(in the rows, 100 means zero)
Each path below is one point turned by a fixed rotation once a step. After each direction that follows a path, write how fast that rotation turns it, in degrees each step (0 if it stays still).
Each turn is a multiple of 5 degrees from 10 to 175, or 0.
Each row of a path follows its step; steps can be skipped.
Path 1:
step 0: [67, 114, 99, 124, 111, 79, 81, 65, 115, 130, 96, 138, 120, 103, 104, 102, 89, 102, 91, 118, 116, 101, 99, 113, 99, 126, 101, 89, 100, 110, 99, 68, 111, 88, 102, 67, 102, 82, 88, 99, 76, 124, 106, 113, 122, 83, 113, 112, 101, 92, 89, 106, 123, 108, 87, 112, 104, 125, 112, 100, 102]
step 1: [101, 104, 104, 94, 105, 156, 96, 71, 88, 91, 78, 112, 100, 106, 80, 90, 78, 106, 116, 79, 77, 94, 98, 81, 85, 135, 84, 115, 119, 118, 88, 84, 115, 95, 90, 80, 100, 109, 114, 104, 94, 99, 107, 110, 69, 103, 113, 87, 97, 106, 106, 96, 111, 98, 88, 127, 82, 67, 88, 102, 81]
step 3: [68, 117, 106, 96, 134, 115, 105, 87, 89, 120, 94, 89, 95, 125, 89, 104, 58, 76, 87, 114, 94, 72, 100, 109, 122, 112, 96, 113, 89, 90, 136, 81, 112, 96, 86, 85, 128, 81, 94, 93, 94, 73, 86, 118, 126, 108, 121, 82, 107, 103, 94, 110, 116, 100, 92, 87, 103, 94, 83, 99, 98]
step 5: [87, 133, 89, 135, 119, 65, 79, 80, 66, 108, 94, 118, 113, 86, 111, 110, 110, 90, 91, 98, 97, 95, 87, 100, 113, 130, 95, 96, 114, 109, 91, 87, 94, 110, 104, 76, 124, 86, 98, 94, 95, 140, 94, 119, 115, 87, 117, 115, 103, 117, 102, 104, 129, 120, 98, 114, 72, 103, 105, 94, 110]
step 7: [100, 109, 83, 95, 108, 75, 90, 101, 89, 75, 82, 122, 95, 126, 82, 94, 94, 111, 100, 88, 65, 135, 93, 59, 130, 101, 81, 123, 85, 123, 93, 108, 106, 114, 106, 76, 115, 93, 94, 108, 94, 109, 90, 81, 90, 93, 121, 71, 111, 94, 101, 115, 92, 93, 86, 120, 106, 108, 78, 118, 96]
step 9: [78, 92, 88, 107, 137, 114, 85, 118, 95, 108, 92, 119, 115, 111, 95, 96, 77, 100, 75, 95, 96, 103, 86, 98, 80, 119, 127, 74, 113, 95, 96, 86, 113, 84, 98, 66, 84, 96, 87, 98, 89, 85, 93, 97, 85, 60, 95, 74, 88, 75, 92, 130, 115, 94, 86, 96, 100, 99, 84, 125, 80]
step 10: [87, 101, 129, 130, 106, 92, 92, 83, 65, 79, 101, 105, 106, 105, 96, 106, 115, 95, 119, 99, 56, 96, 99, 95, 112, 116, 93, 106, 122, 113, 93, 85, 88, 113, 104, 77, 90, 93, 114, 91, 112, 134, 95, 116, 92, 95, 122, 85, 87, 130, 101, 110, 121, 126, 87, 123, 71, 109, 95, 99, 123]
step 15: [72, 67, 120, 102, 94, 113, 110, 83, 72, 74, 96, 126, 100, 122, 104, 115, 114, 97, 100, 103, 58, 111, 105, 88, 98, 91, 107, 84, 105, 110, 126, 70, 100, 99, 93, 57, 88, 87, 118, 86, 91, 116, 111, 103, 102, 100, 123, 80, 92, 105, 102, 120, 118, 111, 106, 108, 81, 111, 106, 117, 107]
step 18: [108, 89, 115, 95, 114, 83, 100, 82, 101, 84, 77, 125, 122, 103, 74, 134, 83, 100, 112, 94, 88, 77, 101, 91, 82, 122, 119, 127, 108, 106, 101, 90, 130, 95, 112, 82, 127, 80, 91, 113, 91, 100, 84, 92, 89, 77, 128, 74, 96, 93, 96, 132, 92, 78, 82, 116, 88, 113, 114, 110, 107]
step 19: [91, 138, 107, 117, 137, 112, 91, 89, 69, 88, 102, 77, 106, 95, 105, 73, 91, 70, 107, 105, 68, 98, 95, 103, 115, 100, 123, 116, 105, 110, 114, 98, 86, 80, 101, 97, 105, 116, 103, 97, 120, 87, 87, 116, 107, 92, 117, 98, 104, 95, 99, 104, 142, 92, 85, 130, 109, 83, 67, 100, 88]
Directions:
[106, 97, 94, 105, 101, 101, 93, 95, 95, 103, 100, 99, 101, 92, 98, 96, 100, 97, 102, 93, 99, 95, 92, 102, 92, 100, 103, 99, 107, 98, 96, 93, 104, 96, 104, 103, 99, 103, 98, 98, 95, 102, 100, 100, 93, 93, 100, 98, 101, 109, 105, 103, 98, 98, 98, 97, 98, 101, 106, 96, 100]	85
[106, 105, 105, 98, 110, 102, 100, 102, 103, 105, 98, 107, 95, 97, 107, 110, 102, 100, 95, 97, 101, 95, 93, 99, 99, 97, 95, 96, 97, 99, 104, 95, 99, 99, 99, 101, 102, 104, 97, 96, 101, 103, 101, 97, 102, 105, 96, 97, 99, 103, 95, 92, 106, 97, 99, 99, 102, 110, 100, 102, 95]	125
[101, 99, 103, 96, 99, 100, 94, 102, 92, 97, 95, 102, 107, 97, 106, 100, 108, 106, 103, 104, 95, 96, 103, 103, 97, 104, 101, 105, 106, 101, 110, 104, 99, 108, 101, 101, 101, 99, 96, 101, 94, 94, 101, 100, 90, 100, 99, 104, 100, 103, 91, 98, 104, 99, 102, 101, 102, 100, 96, 98, 99]	85
[102, 98, 96, 90, 99, 107, 99, 98, 96, 105, 101, 105, 97, 102, 100, 100, 97, 94, 99, 103, 98, 110, 93, 102, 99, 106, 99, 98, 106, 95, 101, 103, 102, 101, 91, 109, 96, 103, 96, 99, 103, 95, 105, 98, 94, 99, 102, 98, 101, 93, 103, 99, 99, 106, 100, 102, 99, 100, 99, 108, 103]	135
[104, 94, 101, 101, 95, 97, 96, 103, 104, 97, 102, 105, 101, 96, 101, 98, 100, 102, 100, 98, 104, 96, 101, 100, 102, 106, 107, 100, 94, 96, 108, 109, 96, 89, 96, 92, 98, 104, 97, 98, 93, 98, 100, 98, 102, 100, 101, 100, 104, 103, 105, 100, 94, 106, 97, 107, 99, 105, 101, 106, 96]	160
[102, 101, 104, 108, 96, 102, 97, 106, 104, 98, 99, 106, 93, 96, 103, 101, 97, 100, 104, 107, 97, 95, 102, 103, 102, 105, 101, 107, 93, 95, 92, 99, 105, 104, 104, 104, 103, 96, 106, 94, 105, 96, 103, 102, 95, 95, 104, 97, 95, 97, 98, 94, 96, 104, 99, 97, 99, 103, 103, 102, 99]	175
[96, 104, 100, 104, 104, 106, 101, 97, 104, 102, 107, 97, 103, 97, 98, 103, 107, 102, 100, 110, 93, 103, 94, 94, 100, 102, 102, 103, 95, 95, 99, 102, 102, 95, 102, 106, 97, 98, 104, 104, 90, 103, 102, 100, 97, 108, 99, 98, 96, 103, 101, 106, 96, 97, 93, 102, 100, 102, 93, 98, 99]	120
Path 2:
step 2: [109, 82, 57, 124, 120, 111, 87, 96, 93, 92, 87, 126, 110, 125, 89, 90, 85, 82, 76, 90, 70, 97, 129, 101, 73, 117, 94, 86, 106, 85, 122, 76, 93, 76, 117, 93, 99, 101, 103, 90, 106, 85, 131, 105, 112, 108, 114, 93, 99, 98, 110, 107, 101, 82, 101, 99, 86, 90, 136, 83, 115]
step 3: [92, 88, 102, 97, 85, 102, 73, 86, 113, 108, 98, 89, 106, 71, 97, 121, 79, 116, 93, 74, 106, 98, 133, 103, 91, 92, 77, 129, 97, 122, 84, 84, 122, 90, 93, 124, 130, 129, 59, 97, 80, 71, 98, 97, 99, 96, 98, 67, 85, 87, 94, 102, 99, 97, 105, 95, 94, 105, 108, 76, 103]
step 5: [119, 82, 93, 88, 114, 106, 62, 106, 96, 123, 115, 136, 100, 108, 88, 112, 86, 102, 97, 80, 90, 81, 110, 97, 86, 93, 106, 90, 93, 97, 120, 93, 75, 94, 121, 135, 107, 95, 109, 73, 101, 105, 116, 124, 113, 73, 107, 55, 85, 133, 109, 96, 106, 99, 121, 93, 93, 101, 88, 82, 94]
step 7: [102, 77, 82, 84, 102, 99, 80, 98, 91, 103, 91, 104, 110, 136, 107, 70, 104, 92, 84, 102, 87, 117, 116, 103, 98, 84, 96, 107, 85, 111, 92, 52, 95, 72, 84, 116, 122, 97, 100, 87, 94, 102, 106, 89, 133, 87, 84, 102, 101, 108, 94, 72, 125, 102, 94, 109, 90, 115, 148, 103, 107]
step 8: [100, 75, 99, 86, 114, 117, 63, 107, 124, 90, 101, 107, 102, 84, 93, 114, 102, 83, 91, 80, 117, 116, 104, 95, 75, 75, 85, 108, 81, 108, 99, 106, 114, 81, 107, 111, 78, 119, 88, 106, 106, 92, 102, 115, 80, 103, 87, 67, 78, 129, 93, 72, 69, 73, 120, 105, 123, 89, 104, 83, 105]
step 10: [91, 92, 73, 110, 127, 108, 70, 125, 101, 128, 91, 112, 122, 87, 96, 83, 73, 80, 79, 87, 92, 87, 138, 84, 75, 121, 97, 93, 99, 99, 118, 86, 103, 101, 102, 118, 118, 90, 101, 111, 106, 103, 113, 99, 105, 119, 72, 79, 84, 115, 91, 105, 117, 93, 85, 91, 82, 118, 126, 81, 84]
step 12: [101, 89, 75, 86, 101, 60, 96, 108, 110, 93, 100, 118, 94, 106, 92, 84, 116, 84, 91, 78, 126, 100, 140, 83, 95, 83, 92, 122, 113, 127, 110, 80, 78, 87, 121, 115, 117, 106, 78, 105, 97, 114, 90, 96, 120, 71, 120, 90, 106, 94, 119, 99, 102, 99, 106, 85, 115, 85, 138, 87, 101]
step 13: [93, 67, 105, 113, 114, 110, 56, 95, 107, 151, 101, 125, 102, 97, 70, 124, 90, 104, 76, 106, 100, 116, 108, 106, 96, 99, 100, 104, 88, 90, 96, 107, 80, 77, 105, 134, 103, 97, 111, 104, 116, 96, 99, 115, 96, 99, 90, 65, 127, 103, 91, 99, 90, 92, 94, 114, 99, 95, 91, 66, 105]
step 18: [78, 91, 81, 90, 116, 120, 55, 97, 107, 116, 100, 100, 101, 94, 113, 89, 94, 100, 99, 100, 72, 101, 110, 102, 81, 89, 108, 94, 92, 105, 121, 119, 89, 71, 124, 113, 116, 88, 98, 95, 100, 102, 98, 60, 115, 101, 72, 57, 83, 94, 79, 107, 97, 95, 102, 78, 87, 99, 101, 72, 76]
step 19: [80, 81, 78, 115, 109, 98, 75, 103, 102, 100, 78, 111, 97, 109, 85, 105, 104, 89, 95, 78, 113, 114, 114, 104, 84, 104, 100, 105, 112, 84, 93, 52, 122, 102, 107, 124, 127, 72, 79, 104, 98, 109, 102, 105, 78, 122, 113, 102, 68, 106, 94, 124, 95, 104, 124, 83, 119, 87, 106, 116, 132]
Directions:
[97, 108, 100, 104, 97, 103, 96, 100, 93, 102, 103, 101, 101, 103, 92, 100, 96, 102, 102, 103, 99, 97, 100, 92, 101, 106, 106, 95, 99, 98, 110, 102, 95, 104, 98, 99, 103, 101, 104, 95, 106, 94, 105, 90, 100, 99, 97, 99, 95, 96, 97, 107, 98, 97, 99, 108, 101, 103, 103, 96, 103]	90
[103, 101, 100, 99, 98, 93, 95, 101, 101, 99, 98, 93, 106, 94, 103, 107, 111, 98, 99, 106, 95, 99, 99, 95, 102, 101, 101, 99, 99, 103, 106, 103, 108, 101, 110, 100, 101, 104, 95, 94, 97, 101, 107, 105, 99, 98, 98, 99, 101, 89, 106, 98, 101, 105, 103, 101, 101, 102, 101, 99, 102]	125
[102, 100, 97, 101, 100, 93, 104, 105, 102, 97, 104, 102, 103, 96, 95, 94, 98, 104, 97, 103, 104, 107, 95, 95, 98, 94, 94, 100, 91, 107, 96, 98, 100, 100, 102, 103, 96, 111, 101, 94, 95, 98, 96, 93, 96, 98, 99, 97, 108, 103, 98, 106, 103, 100, 102, 105, 104, 97, 99, 100, 105]	85
[101, 95, 104, 99, 102, 105, 97, 95, 103, 98, 102, 100, 103, 101, 100, 103, 98, 106, 97, 107, 93, 103, 95, 101, 105, 97, 100, 100, 100, 98, 94, 93, 100, 98, 95, 105, 105, 90, 99, 90, 102, 98, 102, 100, 103, 96, 106, 105, 107, 101, 104, 105, 99, 99, 99, 102, 100, 107, 93, 97, 106]	170
[89, 102, 101, 105, 105, 102, 105, 99, 101, 100, 103, 99, 98, 105, 107, 98, 107, 102, 98, 98, 104, 96, 103, 99, 99, 92, 98, 107, 101, 105, 106, 101, 101, 96, 96, 101, 98, 101, 102, 105, 100, 97, 107, 102, 104, 101, 103, 97, 101, 95, 102, 109, 106, 98, 110, 99, 98, 101, 92, 97, 102]	115
[105, 99, 106, 107, 98, 103, 102, 100, 102, 102, 100, 96, 95, 100, 103, 94, 98, 103, 91, 91, 95, 98, 100, 103, 95, 103, 94, 92, 99, 108, 102, 101, 107, 101, 100, 98, 98, 103, 98, 100, 98, 93, 102, 102, 101, 103, 99, 104, 98, 102, 109, 100, 96, 93, 94, 102, 104, 108, 101, 99, 98]	55
[105, 100, 101, 103, 97, 102, 95, 109, 111, 103, 102, 99, 99, 99, 102, 109, 101, 100, 93, 103, 99, 99, 96, 101, 109, 95, 95, 105, 98, 96, 102, 103, 100, 105, 101, 98, 100, 102, 97, 106, 102, 94, 100, 91, 98, 101, 104, 94, 97, 103, 94, 96, 104, 96, 95, 98, 96, 101, 96, 98, 97]	145
[99, 98, 98, 95, 95, 93, 107, 100, 103, 97, 99, 89, 101, 105, 95, 100, 101, 98, 97, 99, 107, 96, 102, 105, 103, 96, 94, 104, 110, 100, 96, 105, 100, 106, 103, 103, 104, 101, 100, 97, 105, 101, 101, 94, 108, 101, 98, 105, 95, 102, 99, 105, 93, 103, 100, 106, 99, 103, 100, 103, 103]	135
Path 3:
step 2: [82, 88, 108, 83, 82, 87, 89, 93, 122, 129, 116, 91, 85, 110, 86, 84, 94, 115, 94, 111, 92, 76, 117, 83, 77, 116, 104, 100, 135, 81, 106, 92, 123, 105, 85, 108, 107, 98, 109, 69, 108, 79, 105, 114, 99, 89, 98, 86, 138, 91, 99, 75, 85, 105, 90, 70, 109, 117, 112, 108, 88]
step 3: [78, 99, 90, 115, 121, 97, 107, 100, 106, 126, 109, 108, 114, 114, 117, 90, 108, 102, 129, 117, 106, 96, 92, 75, 65, 103, 104, 98, 112, 85, 107, 110, 101, 91, 86, 124, 99, 111, 90, 114, 124, 81, 96, 70, 113, 105, 72, 90, 141, 100, 110, 89, 110, 73, 106, 76, 108, 88, 92, 112, 83]
step 4: [83, 114, 116, 105, 98, 85, 79, 120, 129, 121, 115, 91, 101, 92, 112, 115, 121, 82, 110, 93, 97, 94, 93, 77, 96, 111, 76, 104, 111, 131, 93, 94, 129, 95, 75, 98, 111, 126, 118, 115, 124, 105, 103, 77, 97, 129, 73, 88, 100, 101, 131, 105, 92, 96, 88, 85, 100, 109, 103, 114, 115]
step 8: [101, 83, 93, 78, 76, 100, 108, 131, 119, 100, 121, 93, 104, 96, 100, 116, 113, 97, 94, 116, 102, 93, 96, 82, 76, 82, 96, 87, 113, 110, 93, 91, 127, 106, 76, 117, 116, 116, 98, 67, 94, 108, 102, 115, 87, 106, 91, 91, 111, 79, 119, 72, 105, 123, 101, 82, 94, 82, 138, 129, 96]
step 11: [121, 96, 86, 106, 90, 104, 97, 104, 134, 117, 88, 86, 100, 92, 105, 125, 108, 94, 84, 104, 86, 111, 120, 78, 106, 100, 108, 83, 133, 111, 95, 100, 113, 103, 91, 84, 98, 103, 95, 92, 94, 104, 126, 118, 90, 86, 82, 94, 130, 113, 121, 121, 68, 131, 71, 81, 89, 93, 123, 81, 102]
step 13: [94, 98, 106, 88, 91, 79, 70, 100, 92, 105, 100, 101, 71, 105, 141, 90, 103, 88, 116, 104, 91, 105, 117, 86, 92, 108, 109, 100, 102, 111, 97, 126, 122, 113, 73, 101, 94, 119, 126, 112, 91, 127, 104, 74, 82, 68, 88, 104, 133, 94, 94, 113, 111, 93, 87, 80, 93, 103, 97, 118, 76]
step 17: [96, 84, 92, 103, 75, 109, 57, 109, 123, 121, 117, 87, 84, 76, 103, 107, 104, 92, 102, 88, 85, 104, 104, 87, 90, 104, 95, 100, 138, 112, 96, 82, 124, 94, 103, 103, 121, 96, 112, 102, 96, 109, 88, 103, 106, 91, 73, 110, 128, 110, 106, 126, 74, 93, 93, 79, 115, 112, 107, 132, 107]
step 18: [89, 93, 92, 88, 82, 105, 106, 106, 120, 112, 87, 79, 78, 117, 107, 87, 120, 92, 116, 116, 95, 100, 105, 70, 70, 111, 71, 97, 136, 76, 100, 97, 82, 83, 84, 104, 114, 90, 91, 94, 106, 75, 114, 117, 109, 79, 87, 91, 109, 104, 101, 95, 95, 86, 106, 64, 123, 115, 120, 97, 80]
step 19: [87, 96, 104, 97, 101, 89, 97, 96, 120, 109, 129, 135, 102, 116, 128, 78, 121, 79, 131, 117, 116, 87, 96, 71, 77, 126, 88, 120, 104, 91, 95, 89, 131, 108, 84, 102, 84, 113, 105, 107, 118, 99, 101, 93, 93, 94, 106, 83, 114, 81, 101, 111, 105, 86, 108, 71, 105, 93, 96, 120, 87]
step 22: [108, 113, 102, 103, 97, 102, 81, 109, 124, 112, 110, 110, 107, 100, 163, 99, 137, 102, 127, 88, 87, 104, 87, 70, 92, 92, 86, 90, 120, 102, 92, 135, 102, 83, 105, 94, 99, 112, 83, 94, 105, 96, 121, 82, 97, 110, 88, 86, 96, 117, 103, 93, 117, 98, 94, 77, 95, 99, 100, 84, 85]
Directions:
[95, 93, 100, 95, 101, 100, 104, 104, 94, 97, 102, 101, 95, 105, 105, 97, 101, 97, 103, 106, 101, 102, 107, 105, 100, 109, 104, 97, 98, 96, 99, 98, 95, 104, 96, 102, 96, 97, 111, 94, 102, 104, 97, 102, 109, 104, 98, 96, 101, 99, 101, 92, 98, 103, 104, 95, 99, 96, 101, 105, 98]	65
[95, 102, 99, 101, 98, 103, 95, 103, 99, 107, 105, 104, 104, 97, 94, 109, 100, 103, 103, 91, 100, 99, 104, 101, 104, 95, 101, 96, 98, 92, 100, 104, 100, 98, 100, 103, 100, 99, 101, 99, 108, 98, 101, 94, 103, 108, 91, 93, 99, 107, 100, 96, 101, 105, 95, 104, 98, 97, 97, 99, 96]	60
[99, 91, 102, 104, 96, 97, 97, 94, 99, 100, 102, 106, 100, 98, 103, 96, 96, 101, 97, 99, 99, 105, 103, 92, 106, 95, 93, 101, 107, 106, 106, 101, 108, 103, 96, 101, 100, 100, 100, 96, 99, 107, 103, 97, 103, 101, 108, 93, 93, 101, 99, 98, 99, 105, 102, 98, 96, 100, 93, 100, 103]	120
[100, 98, 100, 98, 104, 107, 95, 103, 102, 99, 95, 100, 95, 99, 96, 102, 104, 102, 101, 93, 102, 100, 111, 102, 104, 103, 106, 98, 100, 102, 101, 91, 107, 106, 103, 95, 105, 112, 99, 101, 100, 107, 104, 98, 97, 103, 99, 101, 100, 100, 102, 100, 102, 100, 103, 98, 104, 101, 105, 102, 110]	115
[95, 101, 95, 101, 93, 101, 96, 108, 97, 96, 95, 94, 90, 95, 105, 98, 107, 102, 102, 96, 104, 102, 97, 97, 98, 96, 91, 101, 97, 100, 92, 104, 97, 95, 93, 103, 106, 99, 105, 106, 95, 102, 98, 95, 97, 102, 102, 97, 96, 99, 100, 99, 105, 100, 103, 103, 103, 101, 100, 102, 100]	80
[100, 104, 105, 106, 102, 99, 103, 99, 102, 90, 106, 104, 101, 106, 105, 96, 105, 100, 109, 98, 97, 101, 100, 100, 101, 99, 103, 101, 95, 102, 98, 97, 104, 104, 96, 92, 99, 99, 101, 102, 94, 98, 103, 92, 103, 99, 93, 95, 100, 104, 95, 103, 107, 90, 98, 103, 95, 102, 95, 101, 99]	115
